rotation steps, each row followed by its count of steps:
The counts run from 0 to 465.
[136 111 166 185 148 100 157 120 110 156 107 118 131 169  98 139 127 100
 119 130 142 137 151 114 105 122 108 123 141 161 133 104 196  64 145 108
 155]
290
[141 129 129 126 133 124 165 154 109 177  90  98 105 180 108 133 143 117
  94  91 129 145 160 122  88 105 124 130 160 133  93  75 173 103 160 141
 141]
348
[134 100 154 144 125 134 181 149  99 148 111 102  88 158  98 133 127 112
  92  96 128 135 150  80  94 118 122 149 150 138 112  83 174  93 139 106
 145]
224
[142 119 146 151 150 117 151 139 103 182 107  84 112 209 115 130 131  85
 116 136 142 152 165 120 108 103 142 133 146 148 101  94 158  91 146 145
 129]
295
[130  77 149 182 138 120 154 122 112 152  93 107 124 179 127 148 122 105
  88 125 106 127 149 109 103 130 109 137 166 132 166  93 155  83 122  79
 122]
302
[111 127 139 168 125 108 164 156 116 151 136  75  92 182 122 146 142  87
  98 156 130 135 164  95 141 129 114 138 130 127 141  86 163  82 163 121
 142]
199
[134  80 139 165 157 114 162 125 105 165 109 134 123 174 105 129 118 113
  97 119 126 140 141 112 104 111 102 136 149 137 144  86 204  84 139  98
 143]
344
[120 110 148 138 141 113 173 144  89 161 114 142 110 160 110 116 117 140
  97  98 119 150 134 102 109 109 110 132 150 132 128  60 189  83 145 102
 146]
62
[132 130 145 135 149  71 153 146  96 179 100 105 119 192 127 111 122 125
 109 146 136 156 134 107 116  97 134  91 145 124  99  82 165  82 136 144
 134]
95
[110 137 144 177 136  59 155 147 119 142 114 108 124 163 124 136 128 140
  90 138 111 130 141 115 117 120  89 104 154 118 154  97 151  67 136  92
 153]
113
[ 98 126 125 131 156  91 177 145 117 172 108 119  90 178 121 127 125 111
  96 133 130 142 133  99 114 101 119 129 135 120 113  74 193 111 166 125
 154]
106
[ 81 128 123 161 149  92 162 144 128 179 126 114 107 178 137 146 125 103
  89 147 117 138 148 109 130 120 115 138 136 126 148  65 171 107 174 123
 150]
442
[134 131 152 167 117  98 148 139 102 142 109  78 134 171 119 133 149 137
  88  95 106 133 156 128 101 123  93 104 179 132 150 109 128  69 129  99
 127]
314
[ 86 133 133 152 161  61 164 135 122 154  89  92 101 189 122 122 118 119
  85 146 114 127 138 114 107 106 113 102 151 108 127 119 156 101 144 105
 150]
150
[124 115 171 135 131 100 166 140  84 161  98 117 116 159 124 120  98 161
  91 100 110 137 137 108 106 114 124 112 169 133 124  68 128  76 127  93
 125]
99
[138 112 170 170 117  90 174 135  99 135  96 106 112 152 101 130 110 119
 112 126 146 121 164  96  98 125 128 109 150 157 103 100 166  65 123 111
 151]
208
[123 130 195 166 124 117 172 140 108 165  83 115 109 129 114 150 105 143
 110 110 137 127 157  98 104 124 115 131 146 149 109  90 142  72 146  98
 156]
169
[113 120 118 136 147 100 164 144 121 171 119 117 109 186 117 118 139 102
  87 120 124 150 149 104 105 106 115 126 143 130 123  73 205 101 165 137
 138]
25
[122 124 179 174 102  99 176 129 100 145  83 100 109 137 108 129 111 128
  97 108 139 108 167 103  97 129 129 108 163 162 109 100 132  63 134 108
 136]
207
[ 97 159 176 148 123 124 170 151  95 167 126 100  95 150 123 135 142 134
 103 107 132 155 152  89 136 131 104 132 135 145 130  73 142  83 173 109
 153]
158
[117 102 159 139 137 120 189 153  90 151 114 124  90 153 103 132 104 132
  98 108 121 131 137  82 110 111 122 141 147 130 118  62 173  92 144 100
 151]
143
[116 137 156 142 141  66 172 142  96 121 106  99  96 174  95 108 121 129
 103 126 127 134 137 108  98 105 115  95 156 138 113 117 157  77 127 115
 140]
192
[121 138 167 157 137 100 171 149  94 153 134 132 129 156  97 122 124 133
 117 104 122 151 155 130 109 113  99 125 144 162 134  65 177  70 158 122
 166]
35
[145 102 136 175 111 119 152 145 117 171  93 111 136 149 141 150 146 134
  83 101 119 129 153 105 110 130  99 130 174 118 140  65 155  77 129  93
 131]
384
[101 150 151 120 146 103 170 124 100 168  81  81  86 177 113 111 140 121
  85  95 128 149 144 107  88 101 118 110 152 133  96 115 156 102 164 125
 141]
229
[ 93 125 145 149 144 108 169 140 100 163 122  83  93 188 106 124 117  78
 100 135 136 133 160 115 118 117 143 141 138 154 120  89 162  94 166 137
 130]
241
[121 127 166 141 154  83 169 127  88 131 104  91 113 187  90  98 121 120
 102 109 116 141 139 130  95 102 115  98 160 147 132 124 164  76 133 113
 135]
273
[124 100 140 172 129  77 139 129 109 170 100 113 145 167 158 128 123 130
  91 137 122 135 140 104 120 127 109  95 167 119 153  83 148  69 121  97
 110]
421
[114 107 117 165 147 111 167 151 127 179 115 118 105 179 128 151 122 111
  85 130 110 138 142 107 128 122 107 147 149 111 145  60 176 107 159 108
 145]
64
[135 107 162 188 132  84 164 132 116 144 104 109 114 160 102 137 120 106
 115 152 148 123 160  91 110 130 112 119 139 144 121 104 184  67 126 108
 159]
209
[ 97 137 119 138 139  79 158 149 113 166 124 105 116 180 127 102 130  97
  96 134 139 138 158 117 106 116 131 119 144 143 119  74 186  91 168 149
 129]
403
[128 133 176 180 143 139 147 124 124 192  95  96 123 172 129 169 146 106
 109 117 124 148 163 116 122 128  95 143 147 143 144 102 143  83 162 104
 152]
292
[114 133 147 185 125  91 160 159 110 141 131  93 109 165 110 154 138 119
 102 147 125 134 148 103 141 131  88 122 132 133 154  96 160  66 145  98
 159]
156
